Input: [113 114 106 111 112 113 111]
Output: 113
Input: [126 142 111 102]
Output: 111
Input: [128 134 150 142]
Output: 150
Input: [126 102 100 140 141 103]
Output: 141
Input: [111 121 135 130 123 105 108]
Output: 105
Input: [111 136 108 114 148 104]
Output: 148
Input: [134 150 128 136 115 108 147]
Output: 108
Input: [145 133 154 132 121 111 110]
Output: 111
---
[[134 134 125 116 136 123]
 [122 118 124 133 119 126]
 [140 127 104 129 127 105]] → 140

[121 106 129 149] → 121

[[136 113 119 132 133 135 116]
 [134 122 131 123 113 132 140]
 [130 132 158 122 148 118 113]] → 130

[134 105 126 135] → 134

[129 120 118 130 114 134 100] → 129

[ 99 127 142 113 135 125] → 99
---
[127 154 141 134 135 126] ans = 127, 126

[[144 135 109 122 123 118]
 [ 99 116 119 134 132 120]] ans = 144, 120

[125 109 106 132] ans = 125, 132

[134 108 134 101 122] ans = 134, 122

[153 107 126 125] ans = 153, 125

[105 153 114 120] ans = 105, 120
---
[[125 126 142 118]
 [136 154 147 123]
 [136 134 138 138]] value 147

[[131 119 118 131 135]
 [134 131 109 133 131]
 [108 134 123 151 124]] value 109

[[135 133 133 150 137]
 [130 120 122 123 132]
 [130 132 121 132 131]] value 122

[[133 139 106 136]
 [142 132 152 128]
 [130 132 135 132]] value 152

[[123 119 115 116 131]
 [131 139 128 142 119]
 [117 126 106 111 104]] value 128

[[112 134 142 112]
 [138 148 131 116]
 [109 103 138 127]] value 131

[[135 118 112 142 135 145 143]
 [145 104 119 143 128 121 103]
 [137 109 107 143 128 126 121]] value 119
---
[144 121 157 114 121] result: 157
[154 111 123 123 135] result: 123
[116 121 142 136 102] result: 142
[126 149 104 144 135] result: 104
[153 124 111 107 115] result: 111
[152 133 137 114  99] result: 137
---
[[128 104 123 108 126]
 [126 126 130 121 126]] gives 128

[[135 129 123 130 127 112 117]
 [126 145 119 132 139 121 124]
 [133 116 131 106 132 125 117]] gives 126

[[151 153 142 130 132]
 [122 121 150 155 123]
 [108 110 120 106 128]] gives 122

[[137 127 123 137 153 122 132]
 [137 126 123 136 152 121 132]] gives 137

[[153 115 134 131 113]
 [139 127 132 127 114]] gives 153

[[138 108  99 146 112]
 [120 147 148 122 146]
 [108 149 139 153 149]] gives 120

[[128 127 126 107 120 145]
 [130 126 123 108 123 144]
 [131 125 123 108 124 144]] gives 130
---
[[127 154 146 101 118 147 123]
 [132 116 142 130 115 150 126]
 [123 150 138 117 121 148 154]] -> 121

[[139 152 134 129 124 107 145]
 [124 129 117 131 118 114 118]
 [126 121 127 123 123 145 138]] -> 123

[[154 135 149 129 132 135]
 [145 136 143 132 138 129]
 [145 140 152 131 138 129]] -> 131

[[128 129 133 113 134]
 [120 125 111 134 152]
 [128 126 133 108 138]] -> 133

[[147  99 132 129 126]
 [124 129 141 130 130]
 [147  99 131 130 127]] -> 131

[[117 138 117 117]
 [115 120 114 133]
 [119 148 117 103]] -> 148

[[115 141 139 111 109 108]
 [155 118 124 113 121 149]
 [145 117 115 132 130 139]] -> 132
---
[155 133 142 148 129 119 119] → 119
[132 142 150 120] → 120
[117 120 119 137 138 150] → 150
[116 126 137 153 104 118] → 118
[112 103 129 103 131 132 144] → 144
[150 126 122 140 105] → 105
[105 107 111 119 139] → 139
---
[[111 137 143 119 134 130 118]
 [137 138 120 118 123 125 133]
 [137 113 109 118 134 146 150]] >> 111

[[149 143 143 141 130]
 [137 142 128 122 116]
 [139 145 137 129 132]] >> 149

[[113 151 137 143 115 146]
 [139 119 130 117 139 125]
 [118 149 124 113 128 148]] >> 113

[[117 142 137 139]
 [136 118 122 120]
 [148 103 113 109]] >> 117

[[144 142 106 108 144 112 104]
 [124 141 134 146 122 116 134]
 [118 108 118 107 119 120 101]] >> 144

[[106 130 130 126 124]
 [117 124 108 139 119]
 [107 127 131 127 125]] >> 106
---
[157 122 121 106] ans = 121
[152 141 101 141 145 110] ans = 101
[153 140 123 138 133 116 136] ans = 123
[130 153 130 125] ans = 130
[116 115 120 107 125 117] ans = 120
[140 152 143 134 138] ans = 143
---
[[155 121 155 123 151 145 145]
 [127 133 121 132 121 134 125]
 [147 125 138 131 140 136 134]] Answer: 147

[[125 118 146 120 127 134 129]
 [118 114 132 150 141 143 127]
 [121 115 126 141 131 138 124]] Answer: 121

[[111 130 127 124]
 [126 137 125 143]
 [136 125 143 101]] Answer: 136

[[113 151 120 122 155 119 154]
 [156 130 133 136 127 150 118]
 [132 136 150 143 133 128 124]] Answer: 132

[[150 110 119 118 111 139]
 [117 144 127 133 141 114]
 [121 143 122 132 141 112]] Answer: 121

[[149 132 149 134]
 [123 121 128 123]
 [152 126 152 121]] Answer: 152

[[142 103 122 103]
 [113 109 141 104]
 [117 105 109 146]] Answer: 117

[[122 126 129 107]
 [136 133 130 107]
 [133 132 126 107]] Answer: 133
---
[148 152 125 153 128 151 143] | 153, 125

[[119 122 127 101 135]
 [133 154 137 127 126]] | 154, 101

[127 123 148 147 106] | 148, 106

[136 155 113 153] | 155, 113

[130 156 111 105] | 156, 105

[140 142 127 153 117] | 153, 117

[124 145 156 126] | 156, 124

[[152 127 146 126 118]
 [142 130 148 126 110]] | 152, 110
---
[[106 117 112 112]
 [124 120 120 127]
 [140 158 151 133]]
124

[[126 144 129 135 123]
 [132 154 124 139 119]
 [129 124 124 129 131]]
132

[[139 132 130 120 149 121]
 [113 122 121 139 144 122]
 [130 132 112 135 138 145]]
113

[[145 119 153 136 120 116]
 [127 142 124 143 108 117]
 [127 110 127 108 154 145]]
127

[[109 138 101 118 106 147 120]
 [108 145 128 141 151 132 152]
 [119 151 147 119 132 134 108]]
108

[[124 141 135 132 128 122 127]
 [122 120 128 126 147 130 121]
 [130 130 127 131 129 115 106]]
122

[[137 140 101 125]
 [122 119 109 122]
 [126 120 122 129]]
122

[[121 130 120 133]
 [152 126 113 129]
 [129 127 116 129]]
152

[[118 135 121 154 135]
 [130 116 131 142 128]
 [127 120 129 144 129]]
130

[[124 125 135 152 146]
 [124 121 124 148 151]
 [141 122 104 149 118]]
124
---
[[125 129 132 130]
 [116 143 149 129]
 [141 127 131 129]] value 127

[[128 132 152 139 138]
 [128 122 115 134 123]
 [134 136 143 139 136]] value 143

[[145 114 144 129]
 [143 108 151 131]
 [126 141 115 120]] value 141

[[131 129 129 141 134 128 121]
 [123 122 123 153 140 130 133]
 [127 122 131 144 131 138 130]] value 131

[[125 120 124 131 120 119]
 [125 117 110 149 134 122]
 [128 129 141 135 128 131]] value 135

[[151 116 127 114 133 132 133]
 [129 127 129 132 129 129 129]
 [129 146 128 114 130 129 129]] value 130

[[148 128 146 148 149 138 149]
 [112 127 112 112 111 115 110]
 [150 128 147 149 150 142 150]] value 150

[[120 101 151 120 140 149 153]
 [117 120 125 129 156 107 142]
 [157 129 122 152 146 109 149]] value 146
